In the data rows, the value 128 means zero.
Here are some points:
143;122;134;156;125;152;124;139;072;151;132;121;103;141;130;160
146;081;196;128;064;055;167;019;086;183;088;057;090;176;108;205
178;112;163;190;125;097;188;117;120;182;093;096;119;200;091;201
082;141;136;087;144;160;103;145;196;109;176;177;120;112;168;117
183;083;109;193;093;112;246;127;178;190;198;255;094;181;177;182
160;214;171;141;213;201;159;207;155;128;084;112;199;137;105;132
175;127;136;138;137;165;149;147;133;139;114;115;166;166;073;147
094;120;132;089;106;111;087;131;145;087;101;100;132;091;126;083
154;185;180;147;149;174;153;188;150;134;145;143;157;135;157;127
160;132;094;128;109;127;183;147;118;161;104;104;110;163;109;189
114;134;161;141;149;159;127;172;145;123;078;084;184;133;087;111
119;097;141;131;110;105;156;103;111;144;126;119;095;165;118;157
115;142;109;114;118;141;102;139;109;095;130;121;117;091;132;091
226;157;128;150;179;154;165;133;208;190;157;148;156;194;153;160
063;096;176;087;128;118;101;096;039;088;184;127;084;094;159;104
119;151;087;172;123;093;124;128;133;124;144;112;127;130;111;109
147;112;142;150;104;088;154;105;141;152;110;097;087;159;101;178
095;072;101;106;070;060;110;083;141;115;016;077;055;124;068;088
155;064;188;144;128;086;128;097;092;138;168;138;100;142;143;136
082;098;090;086;103;098;099;084;121;112;131;126;128;087;117;146
097;111;116;106;105;128;112;088;021;102;128;207;102;082;198;105
112;136;132;094;127;130;100;126;116;084;144;133;130;101;154;105
113;088;124;113;083;079;127;088;106;132;079;112;079;099;120;101
146;163;118;138;129;159;128;169;150;133;181;180;168;145;160;131
159;122;138;178;105;131;166;136;105;152;212;226;132;154;184;162
120;131;119;108;143;145;115;142;126;128;120;118;140;126;104;120
105;120;135;136;135;106;124;141;150;120;046;006;105;108;038;130
134;171;122;118;127;166;128;165;087;157;129;069;150;144;092;169
110;117;056;072;124;144;101;117;000;107;172;169;100;077;199;092
096;119;093;090;096;116;085;102;116;109;123;118;090;092;108;087
135;128;116;146;134;154;127;144;118;134;111;113;149;146;131;135
118;177;116;126;139;174;122;149;116;110;147;125;159;112;114;112
108;194;019;122;135;177;065;144;041;139;186;182;164;084;171;137
075;134;125;088;116;108;101;109;106;092;094;106;113;093;108;118
141;174;158;190;160;172;172;170;128;179;091;087;155;178;070;174
097;125;088;128;150;123;110;128;133;120;089;093;109;129;097;106
127;153;077;143;146;133;143;147;123;146;115;114;137;137;110;128
146;108;113;150;117;116;150;115;122;160;068;074;118;150;083;143
163;061;170;126;060;086;143;059;122;128;106;114;077;144;111;153
081;096;089;075;111;085;086;120;123;053;139;026;110;128;252;070
120;063;156;119;128;064;110;063;130;135;136;150;052;124;132;137
131;138;144;130;145;145;102;146;000;061;193;215;124;095;195;110
160;142;122;166;142;138;141;118;101;157;124;103;149;134;121;157
125;109;142;138;108;131;119;120;079;134;114;101;141;158;108;131
123;156;124;140;144;143;129;142;090;155;137;123;150;136;125;147
118;068;118;137;079;079;112;086;143;119;128;158;080;128;159;137
121;143;206;110;137;122;120;097;144;125;122;124;131;137;113;107
156;191;167;181;179;167;119;205;200;149;118;124;194;142;107;156
076;132;128;087;130;126;080;104;085;075;099;086;110;056;097;059
130;134;027;144;112;104;115;149;119;116;116;123;109;134;124;149
148;135;113;135;114;132;159;130;125;151;114;101;123;136;111;154
128;096;168;109;102;081;130;107;029;133;096;109;079;116;098;114
113;115;118;111;136;125;122;125;093;130;110;121;095;128;118;130
104;136;176;097;128;126;099;121;133;061;110;110;140;098;110;113
115;098;143;124;106;105;131;093;141;128;122;127;122;124;144;128
110;153;000;089;158;174;095;122;147;086;123;116;157;091;115;075
124;119;128;125;124;115;121;117;113;127;108;175;133;126;132;139
111;128;098;130;123;137;102;123;122;118;094;080;115;103;119;121
160;109;110;156;096;121;153;101;127;168;136;115;138;128;165;162
101;126;121;112;137;138;079;122;125;090;101;106;123;105;110;094
135;157;189;159;140;130;134;146;131;115;160;155;137;140;162;150
160;149;121;134;151;140;135;154;127;133;088;098;145;133;104;131
125;110;191;142;114;086;148;096;093;116;148;116;128;119;129;140
128;166;138;106;144;175;157;167;193;128;215;182;160;135;203;143
162;150;062;155;156;167;160;174;103;166;120;123;147;159;122;162
105;152;094;101;151;153;096;154;047;095;131;154;133;129;185;118
172;160;128;160;136;149;169;131;097;176;164;150;174;176;128;160
108;101;204;136;108;100;095;126;038;089;131;101;138;105;106;113
136;076;255;179;131;115;082;107;172;177;137;098;060;025;113;154
113;181;114;085;168;171;120;159;159;093;135;157;207;140;117;118
127;133;110;128;138;127;131;132;114;138;133;142;143;144;133;127
108;132;128;128;126;123;097;128;120;128;124;125;122;110;111;115
157;092;123;132;102;095;146;123;108;128;175;169;105;152;255;142
160;095;104;144;116;128;156;118;124;148;118;124;115;153;108;169
091;122;102;126;158;127;096;124;209;128;128;161;129;130;120;109
102;176;067;102;176;166;113;154;159;118;121;135;135;110;104;149
129;112;091;130;139;117;113;104;171;118;142;177;127;121;166;090
161;142;064;145;140;162;149;139;165;154;134;137;157;157;164;120
134;093;124;113;115;054;095;095;074;080;047;086;094;103;071;065
145;158;127;160;112;149;188;180;035;128;000;000;145;159;000;149
136;099;131;143;086;081;159;079;207;137;178;199;117;145;128;144
10 more points follow, each with its number after it:
147;117;134;103;138;104;145;122;138;141;110;119;109;145;145;160 0
121;159;126;119;136;151;140;148;116;123;157;170;158;110;166;107 1
129;103;155;136;079;101;129;092;120;142;114;107;084;152;124;129 2
111;131;117;104;129;132;111;133;126;108;118;126;132;095;160;112 3
082;133;082;061;128;092;083;158;232;069;168;158;156;088;120;080 4
135;135;145;105;166;129;131;142;132;128;196;255;137;151;247;108 5
138;032;153;143;000;072;133;047;170;150;141;126;033;149;105;143 6
129;112;140;128;111;106;117;104;098;104;105;102;096;118;102;112 7
065;188;148;079;218;200;077;213;198;084;120;103;199;037;116;128 8
158;086;227;118;108;128;131;134;191;151;162;215;098;123;255;184 9
Which two of these numbered points are nearest to each point below, looking only along the 3 directions in which the first points spread most? Their numbers follow each, nearest first.
108;154;102;103;151;142;120;172;149;126;156;167;200;152;179;138 > 1 4
192;101;202;176;125;089;178;077;227;169;227;201;096;231;164;185 > 9 0
134;094;147;158;059;073;152;058;189;139;164;190;016;141;160;095 > 6 9
105;148;126;112;121;127;113;128;145;105;124;117;138;113;143;116 > 3 4
121;100;084;119;107;105;111;107;109;120;094;105;092;125;091;109 > 7 2
107;145;161;118;131;126;110;131;089;124;149;110;146;111;122;114 > 3 7
129;126;127;183;125;096;132;101;124;147;136;128;159;157;146;129 > 0 2
113;110;078;121;124;150;117;148;133;118;122;118;144;111;119;109 > 3 4
131;135;091;103;082;035;163;096;205;123;109;093;077;135;105;157 > 2 0
134;147;120;116;145;142;103;134;134;123;234;223;123;152;218;117 > 5 1
098;245;012;102;237;216;093;218;042;108;102;146;234;081;134;097 > 8 4
128;107;088;148;100;108;189;096;113;155;124;195;096;192;255;151 > 9 5
128;158;112;084;152;176;060;128;127;048;158;155;173;086;158;086 > 4 3
136;160;255;142;109;157;120;177;255;131;104;109;138;159;125;118 > 0 2
171;203;116;137;189;198;156;169;181;180;153;157;177;148;172;152 > 1 0
100;117;128;120;118;138;101;131;115;094;141;150;137;113;129;118 > 3 4
098;190;129;078;193;187;086;205;120;079;109;109;205;084;134;092 > 8 4
160;137;213;134;107;131;154;105;217;158;153;173;128;164;255;196 > 9 5
125;108;245;124;119;087;148;087;129;122;109;100;100;137;091;178 > 2 0
155;107;142;141;107;133;142;134;144;160;211;206;121;145;167;154 > 9 5
154;142;125;160;150;125;146;149;094;155;116;117;130;149;128;152 > 0 2
161;122;088;152;112;113;162;122;128;143;127;130;108;167;128;138 > 0 2
115;156;097;167;151;128;141;182;143;136;174;128;166;128;164;138 > 1 3
137;228;000;152;226;211;149;223;018;147;138;124;220;122;143;124 > 8 1
126;144;120;113;157;137;123;102;181;143;164;182;142;113;172;118 > 1 3
121;174;104;118;167;148;107;154;147;128;197;125;181;124;128;119 > 1 4
080;193;076;066;208;170;074;176;242;128;142;113;171;038;125;079 > 8 4
136;098;150;143;119;145;134;106;147;128;201;186;126;140;184;175 > 9 5
188;133;047;164;119;107;154;116;122;128;111;110;121;189;111;182 > 0 2
141;162;099;145;148;135;129;139;171;151;247;171;128;134;255;148 > 5 9
153;087;129;148;128;093;145;098;112;142;174;190;085;148;170;149 > 9 0
089;110;140;119;090;109;107;112;130;100;126;073;086;096;138;120 > 7 2
128;124;128;110;119;116;107;097;099;131;067;072;117;106;128;116 > 7 2
172;121;162;155;138;140;128;143;089;125;104;120;148;146;124;130 > 0 7
160;076;079;151;076;076;168;063;159;165;089;102;073;158;054;136 > 2 0
128;087;138;104;119;098;102;101;178;120;095;109;084;118;106;097 > 7 2
125;109;181;135;087;080;131;098;055;133;138;132;132;126;128;128 > 2 7
145;116;114;137;137;116;155;104;102;148;207;176;128;120;191;162 > 9 5
154;166;143;141;152;142;152;160;099;173;112;114;148;161;099;166 > 0 1
106;153;173;136;118;134;113;175;116;121;180;173;133;108;148;085 > 1 3
137;102;137;171;090;088;160;089;106;175;110;088;102;170;128;147 > 2 0
166;197;089;182;190;170;152;196;102;165;133;147;200;175;157;157 > 1 0
083;177;119;074;183;166;098;162;089;085;127;157;164;093;161;095 > 4 3
097;118;119;103;112;117;105;136;126;094;139;131;107;106;146;100 > 3 4
080;203;074;044;186;185;087;162;114;060;095;091;161;092;099;066 > 8 4
124;131;102;099;147;139;114;140;141;110;196;239;172;100;228;127 > 5 1
154;125;145;128;128;119;146;102;139;165;193;123;119;153;136;156 > 0 2
065;156;118;073;159;161;091;157;117;069;157;131;159;047;080;067 > 4 3
111;092;105;122;102;101;112;101;108;137;255;221;111;143;061;150 > 9 0
116;180;147;096;190;197;111;188;106;128;115;105;189;099;103;091 > 8 4
073;130;105;084;124;143;080;140;144;085;191;191;135;087;177;086 > 4 1
128;128;118;090;097;112;081;121;106;100;000;001;122;105;000;080 > 7 2
205;128;132;192;124;158;149;161;140;200;127;123;155;128;130;201 > 0 1
145;138;168;198;169;173;142;143;085;168;255;255;171;155;255;141 > 5 9
152;127;099;154;147;138;154;123;133;174;131;148;111;181;138;154 > 0 1
158;087;108;164;096;077;147;082;141;177;170;173;090;147;136;163 > 9 0
163;098;084;139;129;124;136;129;106;159;111;129;084;151;112;148 > 0 2
128;118;130;156;121;144;133;129;154;144;255;255;137;136;255;143 > 5 9
236;154;178;223;188;187;235;168;179;221;084;093;184;194;090;190 > 0 2
063;142;098;039;153;155;062;147;130;036;124;132;152;051;064;014 > 4 8
163;159;128;171;162;168;171;128;125;150;093;102;160;173;099;186 > 0 1
116;112;122;117;106;121;123;105;103;120;113;093;115;120;116;126 > 7 0
068;151;073;083;122;149;065;158;129;081;149;109;131;081;099;067 > 4 3
107;111;122;097;085;110;105;099;167;078;255;255;054;094;255;042 > 5 9
185;203;061;160;185;255;172;191;000;140;127;121;168;175;127;111 > 8 1
143;126;109;124;125;122;125;148;170;136;212;122;113;131;065;143 > 0 1
154;143;103;152;156;139;136;127;050;139;161;166;169;156;186;184 > 1 0
089;145;106;083;172;173;099;167;165;106;132;128;166;087;127;095 > 4 3
131;119;082;108;119;125;118;113;130;131;035;071;128;110;104;117 > 7 3
143;138;151;143;136;127;145;149;128;141;148;097;138;139;082;142 > 0 7
056;186;151;103;174;122;109;102;221;081;151;136;133;067;128;050 > 4 3
080;136;098;073;138;152;088;131;174;080;111;109;142;057;132;062 > 4 3
115;091;109;125;081;153;114;119;143;109;059;070;113;123;066;113 > 7 2
147;144;121;195;171;163;165;175;169;160;255;255;201;188;255;176 > 5 9
136;128;109;119;108;099;119;144;078;079;125;138;116;114;148;138 > 3 7
140;107;138;140;101;102;133;109;115;101;219;252;105;132;128;117 > 9 5
157;134;120;150;137;131;139;137;114;136;189;203;137;145;249;144 > 5 9
092;155;109;102;164;164;124;147;132;071;141;186;124;108;079;085 > 4 3
085;131;181;104;170;145;122;171;129;110;126;123;139;098;123;132 > 3 1
113;111;117;132;115;128;112;112;101;120;222;225;132;105;184;128 > 5 9
142;115;108;135;142;118;187;077;128;141;122;124;103;123;122;156 > 0 2
133;192;078;108;176;171;132;156;110;162;091;091;152;144;069;124 > 8 3
000;140;255;000;133;137;056;098;182;000;083;105;139;000;109;000 > 4 3
108;085;053;111;079;111;102;110;110;143;121;092;094;128;120;107 > 7 3
112;128;139;143;099;135;102;113;125;118;086;074;130;110;128;120 > 7 3
153;130;185;104;178;128;118;147;121;133;106;132;106;158;190;157 > 0 1
129;202;129;118;224;188;129;193;085;149;181;173;186;128;212;124 > 1 5
165;084;121;146;124;141;166;100;169;152;120;127;120;151;137;156 > 0 2
229;162;140;154;146;131;196;125;031;199;121;116;136;189;122;182 > 0 2
126;128;128;151;148;133;143;135;109;154;118;111;145;128;113;136 > 0 3
086;096;108;086;095;086;101;092;118;101;115;096;096;107;125;110 > 7 3
145;119;093;128;111;125;176;155;255;147;204;211;131;167;255;175 > 9 5
